Each row is where one point has got to under a steady rotation. How many ticks took it there?
The counts run from 0 to 286.
[104 144 160  98 160 162  63 151 108 103 156 140 107 126 151  82 111  89
 140 154 128 107 149 114 149 107 117 140 102  83 152  79 127 144 134 141
 145 179 146 104 132 104 109 134 134 117 117 130  84 169] => 239
[120 118 129  77 128 178 151 158 101  96  90 163  80 148 151 129 114 145
 102 118 126 132 176 105 157 115 127 136 133 132 102 160 135 165 129 148
 167 143  87 140 155  97  87 173 127 118 166 130 126 148] => 48
[155 125 158 114 151  99  94 118 105 165 161 127 139 144 132 158 138 111
 188 110 133  96 106 130 174  93 131 119 143 108 132 124 156 158 124 106
 107 155 133  68 104 139 159 108  87 117  91 157 122  80] => 133
[172  89  89 182  91 131 109 119 110 139 127  91 139 125  91  95 118 139
 107 105 113 110 125 129 113 159 147  87 102 152 128 194  97  95 105 115
 103  94 154 114 181 142 102 137 125 127 137 134 120 139] => 96
[118 124 127  77 131 178 150 169 103 113  89 159  82 149 162 134 104 146
 104 128 131 140 178 116 162 106 111 151 123 127 112 169 131 158 137 146
 167 143 100 141 151 102  90 180 115 125 153 122 107 156] => 45
[156 125 152 114 162  99  98 118 105 166 160 128 139 151 134 160 136 112
 186 116 139  92 104 135 176  88 128 128 139 112 131 140 156 149 136 106
  99 156 132  74 106 138 167 119  90 125  84 146 121  80] => 135
[166 113  69 170  76  87  83  99 126 139 133  97 139 143  97 114 131 110
 127  97 145 129 145 123  97 178 160  92 123 144 121 131 132  98 136 137
 136 120 147 106 183 147 104 103 129 104 102 165 122 134] => 105
[127 127 110 128 120 125 128 134 120 139 132 129  88 128 120  95  88 146
 119 141 118 104 176  76 135 157 151 136 140  99 167 131 154 132 151 172
 141 138 134 150 182  72  78 115 148  81 113 148 132 179] => 223
[151 131 157 152 119 103  85 117 116 179 145 102 127 101 137 132 140  95
 181  99 138 126 127 103 130 114 119 109 144  84 129 123 144 180  94 124
 156 142 164  73 110 135 125  98  87  94 111 178 108 117] => 124
[104 123 144 127 146  99 151 112 145  88 116 163 119 109 114 150 149 155
  98 143 117 142  87 112  82 125 150 123 172 148 127  93 124 151 120 136
 109 101 101 155 100  90 158  85 151 153 143 111 188  83] => 180
[156 116 111 100 147 168  91 155  66  67 137 144 132 182 127 105 119 118
 126 107 127  96 136 148 160 116 132 108  87 157 103 149 116 113 124 113
 107 159  84  94 149 150 141 165 125 152 108 103 137 116] => 259
[ 99 129 142 128 145 100 141 107 148  89 120 158 123 111 117 151 136 153
 100 160 126 140  79 121  79 122 148 129 160 155 143  80 117 128 130 138
  99 101 109 155  97  92 162  81 154 163 131  99 177  85] => 183
[121  96  98 105  95 132 130 148 133 162 111 149 122 147 116 156  77 182
  89 159 101 118 141 126 159 140 157 152 134 140 184 117 134  86 157 147
 110  94 154 132 166  98  78 119 118 124 141 132  98 154] => 211
[134 130 164  98 156 190  95 174  63  96 153 135 122 130 140  78 104 122
 147 115  98  97 146 118 164 103 110 113  93 108 128 139 113 164  84 119
 129 159 114  81 122 128 118 149 120 130 127 126 128 146] => 249
[113 126 124  75 134 177 144 172 103 122  89 157  87 152 167 138  96 145
 105 137 138 143 175 124 161 103 106 158 115 127 121 164 132 149 147 147
 163 144 108 141 146 105  95 179 112 132 142 115  99 160] => 43
[154 116 121  94 148 172  93 160  61  72 143 145 136 175 125 103 116 123
 131 104 114  93 137 144 166 116 132 106  90 152 105 142 116 125 112 112
 109 160  84  85 144 148 136 157 125 147 113 112 143 118] => 257
[115 160 130  95 143 134 142 171  71 146 142 136 117 143 153 130  51 175
 159 154 124 131 147 116 130 119 118 154 116 121 178 119 139 141 136 154
 129 138  94 116 115 107 135  93 130 128  59 113 164 143] => 26
[133  96 122 153  91 125  81  82 150  84 100 123 116 121 127 155 179  72
 105  99 160 144 102 122 109 115 138  93 138 153  89 109 102 128 103 109
 150 124 146 120 127 138 118 140 113 137 180 129  99  84] => 286
[109 159 116  62 130 146 128 170  82 135 125 150 122 165 163 149  62 162
 145 156 135 148 163 142 148 115 113 166 106 138 159 107 141 118 162 150
 144 150  93 112 121 125 123 120 125 141  75 110 127 146] => 32
[102 103 140 137 164 107 119 173 120 161 155 148 107 130 131 138  79 150
 122 167 122 109 105  96 127 103 136 151 136  77 193  99 138 160 124 147
  95 123 144 136 120  76 157  81 108 122  89 121 122 130] => 15
[111 151 171 133 139 174 109  92 113  52 127 109 110  81 135  66 133 102
 126 144 127 123 123 116  93 126 119 100 102 150 120 131  80 120 106 127
 133 143 122 134 121 104 108 142 179 145 162  94 140 133] => 71
[160 137 145 116 176  98 129 121 106 168 152 120 136 149 148 140 137 121
 182 123 147 102 116 144 165  89 100 142 127 117 121 195 155 141 156 110
  96 154 122 105 112 134 181 143 101 138  71 122 133  94] => 141
[107 144 163 101 164 166  65 156 104 104 157 138 108 123 150  81 109  92
 139 153 126 106 149 115 150 102 112 139 100  81 151  88 125 147 128 137
 141 179 148 105 128 105 111 138 130 121 120 127  85 169] => 240
[157 126 155 113 155  99  96 120 104 166 160 129 141 149 134 158 138 111
 187 114 137  95 106 132 174  91 130 124 140 109 132 131 155 153 129 105
 104 156 131  69 106 138 163 114  87 122  87 151 121  79] => 134
[157 116  72 169  82  81  67  96 134 142 133  99 135 143 105 121 137  94
 131 106 159 132 139 124  97 168 155 103 125 132 124 113 134 100 148 138
 138 129 157 107 176 145 110 101 124 105  99 166 104 135] => 108
[101 147 146 139 124 130 147 123 133 145 108 121 130  80 138 132  89 177
 112 184 115 153  96 132  84 122 107 150 120 151 185 127  94 100 129 140
 113  78 155 152  94 100 126  97 143 166 129  80 142 131] => 194
[161 143 143 115 173  97 144 121 108 166 146 117 137 142 152 133 139 127
 180 118 147 111 126 143 157  93  93 143 124 119 113 207 155 141 158 111
 106 149 118 113 112 136 177 146 108 142  70 119 141  99] => 143
[113 120 139  94 148 159 112 105 123  36 115 162  80 150 129 115 144 104
 101 135 142 101 141 104 136 120 162 113 140 147 104 104 124 133 145 142
 132 166  84 148 155  84 108 156 162 125 164 114 135 118] => 59
[121 117 132  76 129 170 143 140 104  68  99 169  81 152 138 129 127 137
 101 111 122 120 171  99 155 124 148 123 143 142  96 134 136 161 127 148
 157 152  76 136 159  92  88 162 140 114 170 134 140 134] => 52
[100 151 143  93 146 144  66 140 115 100 157 141 108 132 141  90 108  95
 139 153 130 112 161 108 141 127 134 138 118  88 153  60 142 133 150 152
 149 180 140 108 142  98  99 114 148 106 108 144  98 170] => 235
[145 158 127  81 140  96 165 132 120 148 129 133 154 138 157 134 159 141
 159 102 136 159 158 158 136 124  90 148 133 141  80 194 164 145 160 120
 145 141  97 119 113 152 162 138 128 156  83 137 165 104] => 151
[120 119 129  76 127 178 150 153 104  88  91 165  80 150 148 130 116 144
 101 115 124 130 179 103 157 118 132 133 137 134 101 155 136 166 127 147
 167 145  82 138 155  96  86 170 129 116 165 132 131 145] => 49
[106 117 145 126 145 100 161 119 149  91 115 165 115 106 117 146 156 155
  95 132 115 143  93 109  84 126 147 123 175 142 116 107 131 164 110 137
 115  99 100 158 100  90 159  92 148 151 150 116 190  83] => 178
[108 141 136 116  90 143 153 139 121 162 104 125 143  87 132 140  73 200
 114 165  90 158 123 135 108 139 117 147 122 157 184 126 103  99 116 140
 130  71 149 129 107 114  92  92 136 152 136 108 143 142] => 200
[116 118 131  81 135 166 130 123 111  50 106 171  80 157 130 126 135 124
 100 119 129 110 160 101 147 124 160 116 146 145  98 114 133 151 135 147
 147 158  75 139 158  88  97 156 151 117 167 130 143 123] => 55
[ 96 139 144 138 145 110 136 108 144 112 116 141 123  98 128 144 113 155
 104 183 131 141  74 134  80 117 129 143 139 154 169  96 102 105 141 137
  96  95 134 162  92  93 154  91 152 170 125  76 152 103] => 188
[137 116 106 133  78 131  90  94 133  76  93 122 125 125 133 140 176  80
 105  85 157 164 132 125  98 136 130  93 130 165  69 115 107 128 103 117
 174 128 124 115 134 153 106 142 127 141 167 134 121 100] => 281
